In the data rows, 500 means zero.
Some points, each followed by its number:
[639 404 482 686 647 438 452 518 575 608 635 402 531 441 669 413 516 630 570 400 508 530 393 355 775 589 484 480 819
 694 335 406 411 616 561 488 535 596 399 537 630 383 410 640 595 451 596 349 452 592 397 552 606 425 455 548 542 382] 0
[451 527 472 368 500 524 632 429 662 524 597 661 428 495 514 693 574 429 381 561 470 508 373 509 268 519 468 728 446
 575 360 561 548 420 435 357 664 595 512 486 516 426 701 443 342 720 419 379 407 609 424 601 524 515 666 365 524 669] 1
[587 494 528 474 400 294 525 447 557 525 370 347 462 519 376 454 432 329 393 466 673 740 518 418 378 408 354 426 404
 402 570 652 412 577 466 640 466 314 445 563 255 388 515 619 384 645 557 592 443 403 546 496 377 274 479 656 611 378] 2
[442 441 586 536 561 358 468 442 474 442 512 377 430 427 488 463 478 368 395 510 397 395 323 346 387 448 442 395 501
 452 429 387 563 366 582 315 583 298 490 468 407 506 588 475 410 559 487 538 441 483 258 492 418 479 442 648 491 500] 3
[361 412 450 630 606 328 398 400 525 546 543 510 448 556 367 368 582 679 459 440 362 604 484 398 504 519 394 394 501
 422 483 415 560 619 418 279 394 466 345 469 697 388 652 602 546 524 606 580 561 624 361 513 471 590 414 505 324 687] 4
[393 687 488 856 444 741 440 449 673 999 999 486 511 517 425 760 406 399 949 707 460 469 474 930 467 672 617 411 528
 542 935 773 625 476 446 892 398 808 647 698 929 441 536 408 567 392 586 878 399 384 999 469 778 639 534 508 798 335] 5
[487 410 509 413 394 517 441 614 402 342 454 673 475 444 376 446 477 525 354 464 510 629 383 581 444 639 368 500 555
 540 420 570 553 446 410 276 575 567 469 407 543 627 501 694 877 397 656 452 370 448 422 453 386 479 740 494 523 583] 6
[476 452 617 361 418 323 390 494 605 557 603 427 487 502 679 565 661 447 390 571 387 563 441 440 639 616 462 407 615
 509 470 588 498 492 586 430 425 479 308 430 582 536 502 385 704 468 551 414 510 408 412 476 453 515 500 413 450 487] 7
[403 549 517 389 346 463 452 483 441 289 288 585 567 480 424 340 515 481 315 450 551 525 488 469 267 437 395 442 438
 426 405 379 474 366 435 582 448 434 644 415 235 658 428 411 421 478 472 487 530 606 373 389 436 515 437 493 466 493] 8
[393 782 442 816 456 908 440 578 463 975 933 700 539 437 461 894 411 398 765 409 722 444 956 750 584 678 636 645 347
 523 873 661 713 554 638 838 541 808 773 472 984 619 831 481 499 426 543 924 536 680 882 542 613 476 409 429 700 292] 9
[914 385 621 800 705 806 759 450 597 319 338 398 577 799 507 755 521 613 506 576 535 470 633 769 883 753 829 733 654
 440 731 518 390 952 554 523 444 587 304 643 487 412 451 796 555 467 548 426 553 464 338 688 999 313 678 629 644 295] 10
[450 423 440 748 610 495 671 514 406 660 706 657 541 476 543 476 466 652 298 636 391 592 385 302 779 453 555 437 835
 720 630 673 764 514 685 515 456 639 399 460 964 444 470 439 806 401 725 409 526 427 440 417 649 587 498 414 485 712] 11
[512 421 571 365 432 740 431 555 491 369 610 750 476 464 444 596 575 436 404 576 379 460 538 568 283 520 479 674 521
 676 360 647 788 496 672 430 485 515 477 421 594 510 585 391 502 513 417 411 378 502 417 507 544 645 447 458 669 639] 12
[579 437 483 624 630 308 590 462 507 334 365 364 412 426 531 399 406 508 323 418 371 375 403 440 870 419 442 439 588
 422 378 453 470 590 485 261 514 298 377 515 598 396 610 564 603 417 545 661 664 608 287 547 514 487 568 664 414 422] 13
[387 528 479 308 451 311 561 470 422 297 346 416 480 468 436 477 423 426 321 365 512 420 407 563 376 392 379 423 313
 431 334 469 647 430 572 329 496 334 551 408 199 636 472 376 514 394 499 554 601 578 491 449 491 495 559 439 343 620] 14
[464 560 425 608 463 736 395 569 437 793 663 398 499 429 465 465 643 587 549 468 496 467 404 743 334 523 530 430 459
 476 740 520 443 341 474 740 431 508 651 605 717 436 414 403 399 454 567 753 384 376 844 503 843 485 391 426 827 394] 15
[453 503 572 279 410 488 452 570 415 258 349 528 542 594 553 490 604 445 297 398 709 677 676 354 279 429 464 451 561
 519 508 479 408 438 453 431 488 431 397 536 443 432 499 388 409 529 425 367 372 353 286 490 317 429 480 434 563 424] 16
[633 408 440 398 363 557 516 617 509 322 337 461 466 637 434 452 411 435 517 450 645 512 532 588 518 470 449 762 439
 381 475 386 387 404 453 535 410 298 698 395 290 518 468 437 371 640 425 332 574 351 475 476 752 916 450 450 666 473] 17
[500 593 444 435 364 614 514 533 475 472 636 647 445 405 584 564 551 505 428 606 605 437 669 603 705 380 383 579 500
 537 441 532 706 448 458 338 523 603 483 498 432 630 503 492 523 713 424 543 609 782 530 574 411 639 352 662 522 669] 18
New points follow, each followed by the numbers of its three nearest points above, nearest first.
[522 447 473 437 525 604 392 394 626 497 630 622 465 428 464 590 454 581 332 404 630 788 396 596 493 692 613 514 610
 682 458 557 628 331 436 379 538 444 359 529 735 377 661 427 406 715 376 343 459 464 279 679 353 481 754 392 591 687] 1 12 7
[542 401 469 431 506 391 426 482 401 253 220 480 508 394 554 357 531 337 389 413 448 496 440 305 320 534 551 539 310
 425 417 437 380 596 466 623 610 404 552 423 341 420 485 640 353 553 387 430 591 581 538 551 351 317 354 524 413 493] 8 3 2
[698 622 599 381 490 489 385 705 495 273 336 376 496 632 413 379 395 443 517 423 571 422 595 699 439 569 481 407 387
 529 607 446 362 361 387 493 406 308 744 401 314 580 455 549 415 440 439 349 486 337 538 396 528 736 654 435 487 545] 17 8 14
[399 730 576 746 493 784 407 405 529 879 836 748 659 478 511 733 386 384 796 375 551 576 732 772 408 769 724 735 362
 448 789 607 652 443 593 803 483 732 604 693 506 411 493 494 591 352 515 916 687 778 698 526 517 265 352 451 637 392] 9 5 15
[498 828 470 661 506 672 435 486 455 638 601 611 564 494 512 552 661 580 598 418 626 452 685 588 515 625 677 531 366
 397 652 517 476 501 656 672 488 628 656 495 716 513 570 397 486 371 422 654 379 451 795 594 607 350 438 535 449 494] 15 9 18
[409 370 451 598 532 360 624 423 535 620 641 520 443 546 407 445 440 828 609 379 594 450 499 304 577 471 700 431 813
 719 340 406 451 675 503 353 609 558 309 466 789 347 375 564 569 506 613 357 452 399 356 514 551 654 463 624 486 428] 0 4 11
[590 389 641 447 763 752 496 526 512 595 438 362 531 434 530 366 616 426 505 528 375 391 385 425 300 496 393 367 317
 459 453 434 416 431 425 587 444 485 398 615 344 407 442 468 411 408 420 471 597 526 730 543 352 484 428 502 596 437] 3 8 2
[561 403 568 691 586 303 700 507 561 379 468 414 517 491 782 300 479 771 610 369 575 394 442 289 845 391 690 454 738
 522 571 458 496 745 424 267 717 785 476 653 742 423 424 710 633 505 549 399 442 367 384 485 804 484 417 698 383 434] 0 13 4
[358 350 492 823 635 356 488 441 558 884 912 463 474 537 638 489 397 794 461 590 377 678 559 431 748 394 564 406 868
 728 455 533 626 606 472 463 581 732 298 478 954 329 410 555 701 515 773 510 388 506 387 418 529 679 445 590 320 678] 11 0 4
